One turning vector, and how many ticks it has turned:
The counts run from 0 to 819.
[-0.66 -3.68  4.63 -1.54  0.36 -0.80 -1.14  1.03 -1.72 -1.95 -2.14 -0.16
 -1.89  0.13  1.15 -2.19 -0.09  1.04  0.48 -1.59 -0.68  0.92  1.75 -1.63
 -0.91 -0.54  1.91  1.09 -1.23  1.77 -3.18 -2.92 -0.85  1.27 -0.73  0.71
  0.48  1.97 -0.92  1.67 -2.03  0.53 -1.57 -3.31 -0.52 -1.66 -0.85 -0.14]	86
[-0.98 -2.31  0.70 -0.35 -0.45 -3.58 -1.90  2.95 -2.81  0.43 -1.10  0.74
  0.41 -1.41 -0.61  1.18  0.87  4.22  1.77 -0.45  0.81 -2.20 -0.60  0.49
  2.29  1.91 -0.30  0.10  0.37  1.83 -2.51 -0.46  0.68  0.01 -0.97 -2.45
  1.12  0.14 -0.05 -1.84 -2.17 -1.48 -2.63 -2.18 -0.73 -2.45 -1.18  0.50]	440
[-1.73  0.03  1.61 -1.07  0.92 -2.30 -2.29  0.31 -1.45  0.21 -3.77 -1.47
 -1.36 -2.76  0.65 -0.04  0.30  3.80  0.95  0.01  1.48 -2.61  2.36  0.48
  0.18 -2.13 -0.95  0.92  0.02 -1.66 -1.71 -1.35 -1.22 -1.74  1.92 -0.56
  0.76  2.58 -1.94  2.93  0.65 -0.63 -2.22 -1.52 -2.76 -0.08  0.24  1.24]	220
[-3.20 -2.13 -0.15 -0.23 -0.62 -1.39 -1.36  3.52 -2.65  0.95 -0.96  1.40
  3.07 -0.08 -1.16  2.27 -0.94  0.11  0.13 -0.31 -2.28  0.27  0.31 -1.16
  2.56 -2.57 -2.05  1.62  1.88 -1.09  0.12  1.43 -3.16  0.24  1.83  0.21
  3.79  1.69  1.61  2.17  1.30 -0.98  0.61 -1.63 -0.87  1.63 -0.15  0.03]	170
[-1.86 -1.86  2.44 -0.44 -0.60 -2.92 -1.23  0.40 -1.51  0.51 -2.60  0.17
 -0.31 -0.90  1.22  2.25  1.32  3.58  2.90  1.38  1.34 -1.96  0.31  0.54
  3.42  2.15 -0.42 -0.64 -0.17  0.87 -2.41 -0.54 -0.50  1.48 -1.63 -3.21
  1.01  2.45 -0.34 -1.02  1.53 -1.17 -2.93 -1.10 -0.80  0.32 -2.22 -0.59]	20
[-0.63  0.92  2.98 -0.48 -0.79 -1.93 -1.72 -0.84 -1.70  1.27 -2.08 -1.74
 -1.85 -2.16 -2.05  1.00 -0.43  3.87  1.19  0.92 -2.15  2.68 -1.48  1.37
  2.28 -1.63  0.43  2.78 -0.94  1.46  1.33 -0.05 -2.22  0.29  1.75 -3.11
 -0.61  0.58 -1.52  3.22  0.09  0.18 -1.28  0.93  0.66  2.09 -0.25 -0.78]	611
[-2.06 -2.96  2.46  0.43  1.16  0.29 -3.31 -1.41 -3.77  0.77  0.53 -1.37
 -0.83  1.53 -1.85  2.43 -0.48 -0.55  2.27  1.68 -0.18  1.65 -0.62 -0.56
  1.63 -0.56 -0.73  2.50 -0.96 -0.97 -1.21 -1.76 -0.05  0.17 -1.51  2.14
  4.31  0.06  0.04  0.49  0.01 -2.67  0.34  2.51  1.17  0.02 -1.87 -1.91]	25
[-1.64 -3.03  0.13  1.08  1.00 -1.43 -3.03  2.25 -0.79  0.48 -0.05  0.39
  0.11  0.27 -0.99  0.63  2.62  3.62  1.34  1.40 -1.64 -2.22  3.29  1.95
  1.18 -2.33 -2.23  1.55 -0.34  0.49 -1.85  0.06  0.54 -3.18  2.87 -1.07
  2.03  1.02  0.93  2.67 -2.01 -0.07 -1.82 -0.27 -0.31 -0.55 -0.41 -0.76]	129
[ 0.06 -0.16 -0.37  0.39  0.02 -0.33 -2.06  1.99 -0.15 -1.64 -0.42  0.37
 -0.02 -1.64 -2.72  1.70  1.29  3.50  1.80  2.05 -2.19 -0.49 -1.96  2.60
  2.80 -1.29  0.11  4.38 -0.14 -0.07  0.32  3.85 -2.01 -1.85  0.57 -1.83
  0.57 -0.36 -0.64  1.34 -2.23 -0.10 -0.31  2.02 -0.55 -0.19 -2.35  0.56]	54
[-0.80 -0.78  0.69  0.73 -2.62 -1.22 -4.17 -0.38 -1.95  0.65 -1.69  3.07
  0.18 -1.00 -2.07  2.32 -0.16  0.36  3.56  1.82 -2.14  2.12  0.96  0.72
  0.41  0.21 -1.47  1.36 -0.44  0.75  1.05 -0.46 -2.80  0.30  1.00 -0.44
  2.57  2.41  0.63  2.55 -0.67 -0.64  2.83 -0.99 -1.19  0.09 -1.22 -1.89]	78
[-2.02 -0.62  0.34 -0.62  0.95 -0.15 -0.82  0.94 -1.09 -2.28 -0.08 -1.32
 -0.14 -1.15 -0.77  0.27  0.96  1.44  0.94 -0.93 -2.52 -1.54  1.23  0.22
  0.45 -2.65  1.06  4.20 -0.71 -2.14 -2.11  1.23 -1.59 -3.17  1.55  1.80
  2.51  0.13 -0.70  1.37 -2.69 -0.81 -0.04  1.95 -0.43 -0.92 -3.76  2.69]	181
[-1.26 -1.63  3.22  1.22 -2.21 -2.46 -2.22  1.57 -0.48 -0.36 -0.80 -0.33
 -2.72 -0.21 -0.92 -0.03  2.33  3.78 -0.52 -1.32 -2.08  1.71  1.65  0.29
 -0.34  0.41 -0.46  1.11 -1.47  2.17  0.15 -2.73 -0.49  1.11  1.29 -0.77
  1.22  2.01  0.75  4.57  0.38  0.74 -1.43 -1.32  2.00 -0.72 -0.20 -0.65]	723
[-1.42 -1.32  2.89  0.11 -1.96 -2.84  0.06  1.63 -3.55  1.23 -1.54 -0.61
 -1.93 -0.57 -0.78  0.09  0.82  4.22  0.71 -2.47 -1.81  0.17 -1.11 -1.11
  0.78  0.97 -0.53  2.29 -0.87  1.57  1.72 -2.56 -0.42  2.05 -0.56 -1.54
  0.21  0.53 -0.25  2.33  0.69 -1.90 -2.50 -0.93  2.66 -0.16  0.62  2.52]	302
[-0.62 -0.29 -1.64  0.21 -0.96 -1.85 -3.28  1.77 -1.07 -0.78 -1.43  1.90
  0.71 -1.60 -2.08  2.12 -0.33  1.20  1.54  1.84 -1.56  0.95  0.07  1.54
  1.92 -2.41 -0.48  3.30  1.01  0.20  0.08  1.34 -3.11 -2.08  1.43 -0.62
  2.45  0.19  2.64  1.84 -4.26 -0.31  2.15 -1.91 -1.38  0.07 -1.55  0.41]	498
[-0.74 -1.94  0.85  0.31  0.37 -1.71 -2.61  1.02 -0.33 -0.67 -1.37  0.64
 -0.27 -1.14 -2.22  4.48 -0.87  2.17  0.47  1.31  1.96 -0.40 -0.51  1.66
  1.82  0.50 -2.68  2.37  0.70 -0.19 -1.51  1.50 -2.96  0.70 -0.07  1.43
  2.67  1.65  0.27  3.22  3.11 -1.26  0.07  0.48  0.81 -0.86 -2.79  1.80]	539
[-1.38 -1.14  2.52  0.78  1.05  0.43  0.70  3.13 -2.33 -1.33  0.55  1.18
  3.18 -2.00 -1.92 -0.09 -0.22 -0.23  0.12 -0.19 -1.14 -0.28  0.91  0.69
  0.71 -2.37  1.59  2.93  1.06 -0.58 -0.13  0.87 -1.00  1.72  0.61  1.27
  1.65  1.89  2.30  2.30 -1.97 -2.03 -0.03 -1.01  0.72 -1.14 -2.63  4.08]	362
[-2.41 -1.14  0.61  0.44  1.34 -1.88 -0.90  4.02 -3.26 -0.41  0.20 -0.81
  0.59 -1.35  0.37  1.24  1.21  0.02  3.37  1.26 -2.14 -2.46 -0.79 -1.82
  2.13 -0.67  3.59  1.49  0.22 -0.94 -2.95  1.61 -1.45 -1.20  0.30 -0.61
  2.67  0.82 -0.40 -1.15 -2.11  0.67 -0.99  0.64 -1.34 -0.08 -3.25  1.06]	754
[-0.16 -0.43  3.19  0.42  0.94  0.64 -0.17  1.78 -2.75 -0.86 -1.62  0.99
  1.60 -3.38 -0.76  0.14 -1.32 -0.96  0.89 -0.09 -0.93 -0.15  1.47 -0.10
  0.08 -2.39  3.03  2.39  0.44 -0.66 -0.37 -0.07 -1.56  2.31  0.42  1.21
  1.81  2.99  1.64  3.22 -1.73 -0.68  0.11 -1.90 -0.23 -1.15 -1.56  5.97]	361
[-0.99 -1.83  2.99 -3.15 -0.88 -0.63 -0.64 -2.51  0.92 -2.33 -3.01 -1.09
  0.27 -1.55  1.31  1.02  0.37  1.75  0.07 -0.50 -1.53  0.17  1.45  1.50
  1.74  0.68 -0.67  0.15 -0.93  2.16 -3.02  0.20 -1.82  1.29 -0.37 -2.06
  1.40  3.10 -1.70  0.28  1.73 -1.32 -2.94  1.23  0.03  0.82 -3.15  1.27]	465
[-0.92 -1.27 -0.31  2.67 -0.16 -0.01 -3.55  2.09 -2.63  0.18 -0.59  0.96
 -2.05  0.79 -1.21  1.25 -0.82  1.31  2.17  0.74 -1.04 -1.49  1.36 -0.73
 -2.12  0.33  0.11  2.33 -0.04 -0.09 -1.98 -0.94  0.44 -3.02  0.46  0.82
  3.78  2.43 -3.00  0.49 -1.42 -2.31 -0.66  3.82 -0.23 -0.81 -1.75  0.53]	713
[ 1.64  0.40  1.18 -0.24 -2.19 -0.81 -1.08  0.43 -3.57 -3.57 -1.65  0.36
 -1.97  0.52 -0.47 -0.63 -1.02  3.16  1.29 -1.21 -1.84  2.71 -1.37  1.04
  0.83 -0.04  0.71  1.33 -0.79  1.83  0.35 -1.17 -3.43  1.07  0.19 -2.58
  1.43  0.85 -0.08 -1.04 -5.64  1.71  1.42 -0.48 -0.95  0.43 -1.21 -0.06]	698
[-3.41  0.40  2.04  1.25 -1.40 -1.78 -1.52  3.40 -3.17 -1.07  0.08 -0.10
  3.06 -1.46 -2.38  0.14  2.54  1.44  0.46 -0.75  2.66  0.75  1.26  2.39
  0.99 -0.27  0.48  2.21  3.82  1.23 -0.98  0.92 -1.84  0.27  1.47  1.08
  1.80  1.18  0.16  0.89  0.18 -2.54 -0.11  0.20  0.05 -0.74 -2.66 -1.14]	719
[-0.53 -1.23  3.49 -0.06 -0.86  0.03 -0.63  1.32 -2.07  2.16 -1.01  0.13
 -0.36 -2.03 -2.88  0.15  1.94  0.13  1.76  0.28 -1.46 -0.37 -0.02  1.31
  0.16 -0.86  0.84  2.07  1.17  0.60  2.99  0.34 -0.82  1.82  1.34  1.26
  1.66  3.07 -1.03  2.98  4.34 -1.83 -2.51  1.73  2.46 -0.47 -2.39  2.06]	209
[-1.05  0.12  2.65  0.81 -0.64  1.25 -2.18 -2.63 -0.61 -1.70 -2.82  0.88
 -0.32 -0.45  2.42  0.78  1.69  0.75  2.38  0.86 -1.91 -2.02  3.11  0.90
  0.71  0.33  2.43  1.91 -1.08 -0.09  0.08  1.35 -3.37  0.52 -0.30 -0.48
  1.24  3.99  0.96  2.26 -0.68  1.55 -1.41 -0.89 -0.55  1.30 -1.23  2.57]	4
[-3.60 -0.39  1.37 -0.35 -1.01 -1.41  0.19  3.03 -0.35  0.04 -1.76 -0.24
  0.96 -2.26  0.82 -0.79  0.08  2.27  0.09 -0.02 -1.55 -1.22  0.70  0.24
  1.09 -2.02  0.17  1.46  1.50  1.60 -3.64  0.95 -2.17 -1.19  0.89 -2.52
  0.71  2.32 -2.48  0.40  1.96 -1.01 -3.34  2.33 -0.91  1.94 -2.32 -1.39]	794
[ 0.10 -0.37  0.46 -0.21 -1.51 -3.11 -2.34  2.18 -1.31  1.39 -3.41 -0.13
 -2.17 -0.94 -1.13  0.57 -1.44  0.97  0.28  0.28 -2.46  0.60 -0.08 -0.94
  0.48 -2.60 -0.03  1.32 -0.35  0.31  0.66 -1.10 -3.52 -0.08  2.38  0.68
  3.14  3.12  1.26  4.63  0.11  1.59 -0.86 -2.54  0.15  1.47  0.55 -0.31]	168
[-1.52  0.03  0.98  1.98 -0.08 -0.83 -1.20  2.12  0.80 -1.88 -1.27  0.96
  0.73 -1.37  1.95  3.19 -1.23  1.24 -0.48  1.87  0.45 -0.95  1.63  1.70
  1.54 -1.16  0.18  2.19  0.60  0.37 -3.47  2.12 -3.27  0.39 -0.14 -1.91
  3.22  3.33  1.67  2.99  0.14  0.21  0.76  0.52  0.38  1.53 -2.92  2.57]	94
[-0.82  1.31  2.40 -0.51  1.09 -0.90 -1.58 -0.68 -1.61 -0.42 -3.77 -0.23
 -0.37 -3.16  1.65  1.34 -0.84  1.22  2.55  1.29 -0.37 -1.18 -0.47  0.58
  1.86 -1.45  3.35  1.99 -0.84 -0.73 -1.71  1.33 -2.77  0.39 -1.20 -1.85
  1.26  2.58  0.62  0.43 -2.13  1.52 -2.05 -1.79 -1.79  2.08 -2.17  1.98]	424
[ 0.67 -1.98  2.43 -0.27  1.53 -0.26 -0.19  2.19 -2.54  0.00 -1.91 -0.19
 -0.51 -1.89 -1.81 -2.80 -1.30  2.76  0.05  0.26 -2.62  0.74  2.51  0.89
 -0.41 -4.70 -1.38  2.39 -1.42 -1.01 -0.39 -1.60  0.61 -0.21  2.39 -1.61
 -0.73  1.04 -0.87  3.80 -1.84 -1.16 -1.54  0.20 -1.04 -0.30  0.12  1.42]	548
[-0.44 -2.11  2.05  1.21 -1.60  0.05 -0.38  3.66 -3.30  0.85 -1.63  2.49
  0.22  1.57 -0.57 -1.50  0.02 -1.25  2.73 -0.32 -4.55 -1.35  0.86 -0.96
 -0.14 -1.85 -0.09  0.53  0.19 -0.41  1.63 -0.47 -2.77  1.06  1.55  0.55
  3.17  3.81  0.19  0.47  1.98  0.56 -1.98  1.49 -0.51  0.78 -0.98 -1.79]	525
[-2.37 -1.30  4.04 -1.60  0.83  0.60 -0.77 -3.34 -2.58 -1.66 -0.59 -2.93
 -0.62 -0.47 -0.80  0.81  0.85  0.34 -0.51 -2.05  0.01  2.45  0.79  0.56
  1.70 -1.73  0.45  3.38 -1.11 -0.04 -0.63 -1.51 -1.78  2.15 -0.45  2.00
  1.88  1.05  1.33  3.16 -0.28 -0.68 -0.93 -0.72  2.66  0.50 -1.73  2.51]	226
[-0.26 -2.09  3.14 -3.39  0.43 -1.44 -1.92 -0.48 -1.20 -1.77 -2.68 -0.27
 -0.99 -2.29 -1.77 -0.10 -1.02  0.55  0.15 -2.26  1.52 -0.41  0.62  0.04
 -1.03 -0.47  1.00  1.59  0.41  1.88 -2.86 -0.76 -0.97  0.94  0.78  2.49
  1.90  2.62 -3.05  1.11  0.56 -2.22 -2.87 -0.19 -1.12 -1.80 -3.20  2.72]	401
[-1.28 -4.59  2.78 -0.26  0.81  0.92 -1.35 -0.23 -2.58 -2.24 -0.77  0.49
 -0.12  2.93  0.89 -1.55  0.53  0.41  0.73 -2.62 -4.40  1.21  1.21 -2.05
  0.60 -1.68  1.41  2.39 -2.09  1.64 -1.09 -0.57 -1.11  0.58  0.62 -0.20
  1.10  1.70  0.64  1.22 -3.28  1.76 -2.65 -0.53  1.04  0.81  1.28  0.77]	507
[-1.51  0.27  0.98  2.01 -0.46 -1.24 -3.49 -0.32 -2.95 -2.14 -1.24  0.87
 -1.21 -0.29  0.21  1.40 -0.31  2.21  0.18 -0.03  4.47  1.24  2.36  2.48
  0.15  0.88 -0.69  1.51  0.44  0.57 -2.65 -1.78 -2.72  0.46 -1.03 -0.03
  2.51  1.93  1.13  1.79 -2.65 -0.40  1.93 -1.46 -0.34 -0.08 -1.45 -1.55]	405
[-1.46 -0.10  0.01 -0.82 -1.55 -2.44 -3.06 -1.92 -1.54  1.91 -4.38 -0.15
 -1.58 -1.92  0.98  1.90  0.99  2.02  2.65 -0.36 -1.24 -3.30  1.79  0.26
  0.71  0.40 -0.47  0.06 -0.62  0.13  0.51 -0.14 -1.12 -1.29  0.89 -1.17
  2.67  2.91 -1.97  0.51  0.51 -1.71 -3.92  0.16 -0.38  1.09 -1.17  2.53]	576
[-0.14 -0.57  0.20  0.09 -1.53 -0.66 -2.68 -2.09 -0.38 -0.37 -3.53  0.74
 -2.36 -1.09 -0.78  1.70  0.12  2.20  0.97 -0.81 -2.18 -2.48  1.60  0.33
 -0.70 -0.33 -0.01  2.62 -1.59 -0.34  0.87  0.29 -2.24 -1.62  0.92  2.02
  3.26  3.31 -0.77  2.75  0.28 -1.63 -1.41  0.34  1.12  0.31 -1.54  4.27]	448
[-0.96  0.34  2.09 -0.26  1.43  0.07 -2.56 -1.62 -0.98 -2.27 -0.73 -0.99
 -1.75 -1.40 -0.88  2.01  0.40  3.23  1.98  2.12 -0.20  2.11 -1.77  2.11
  1.57 -1.20  0.71  5.29 -1.27 -1.05 -2.12  1.20 -3.13 -1.66 -0.95 -0.81
 -0.16 -0.70 -0.73  2.47 -2.26 -0.68  1.96  1.37 -0.36  0.11 -3.34 -0.55]	738
[-3.24 -0.85  1.48  0.29 -2.02  0.24 -2.04 -1.66 -2.88 -2.28 -1.58  2.10
  1.53  0.91 -0.17  1.31  1.86  2.10  2.14 -0.70 -2.26  3.05 -0.57  1.55
  2.44  0.88 -1.28  4.35  0.18  2.37  1.53  0.28 -2.94  0.74 -0.85 -2.27
 -0.19 -0.03 -0.35  0.22 -2.55 -2.00  1.19  0.16  0.41  2.04 -0.81 -1.13]	189
[-0.05 -1.30  1.76 -1.54  2.23  0.20 -1.35 -2.15 -4.63 -1.46 -1.07 -1.52
 -1.22 -0.17 -0.46 -0.73  0.62  1.41  2.61 -1.59 -1.26  0.17  1.35 -0.24
  0.59 -2.46  1.14  2.47 -2.36 -2.49 -0.60 -1.38 -1.19 -1.26  1.57  1.84
  1.87  0.52  0.31  0.98 -4.45  0.67 -0.47 -1.09 -1.14 -1.42 -1.46  1.85]	179
[-2.68 -2.32  3.15  1.38  0.17  2.63  0.07  0.25 -1.96 -2.75  0.91  1.15
  3.30  0.42 -0.96  0.53  2.27  0.29  1.05 -0.12 -0.74  0.50  1.69  2.50
  1.52 -0.28 -0.38  3.51  0.76  0.62 -0.71  1.05 -1.33  2.17 -0.96 -0.20
  1.24  1.00  0.60  0.83  0.86 -2.36 -0.80  2.17  1.73  0.26 -3.47  1.26]	783
[-0.97 -0.42  2.80 -1.97  0.17 -1.98 -2.72 -0.23 -3.64  0.56 -2.38 -1.53
 -2.72 -0.22 -0.33 -0.10  0.40  0.85  3.22  1.06 -0.51  0.37 -0.88 -0.40
  1.01 -1.56  1.21  0.48 -0.16 -1.61 -1.81 -0.26 -2.81 -0.48  1.47  0.80
  1.99  1.69 -1.83 -0.12 -0.28  2.07 -1.40  0.75 -3.77  0.75 -1.76 -3.39]	663
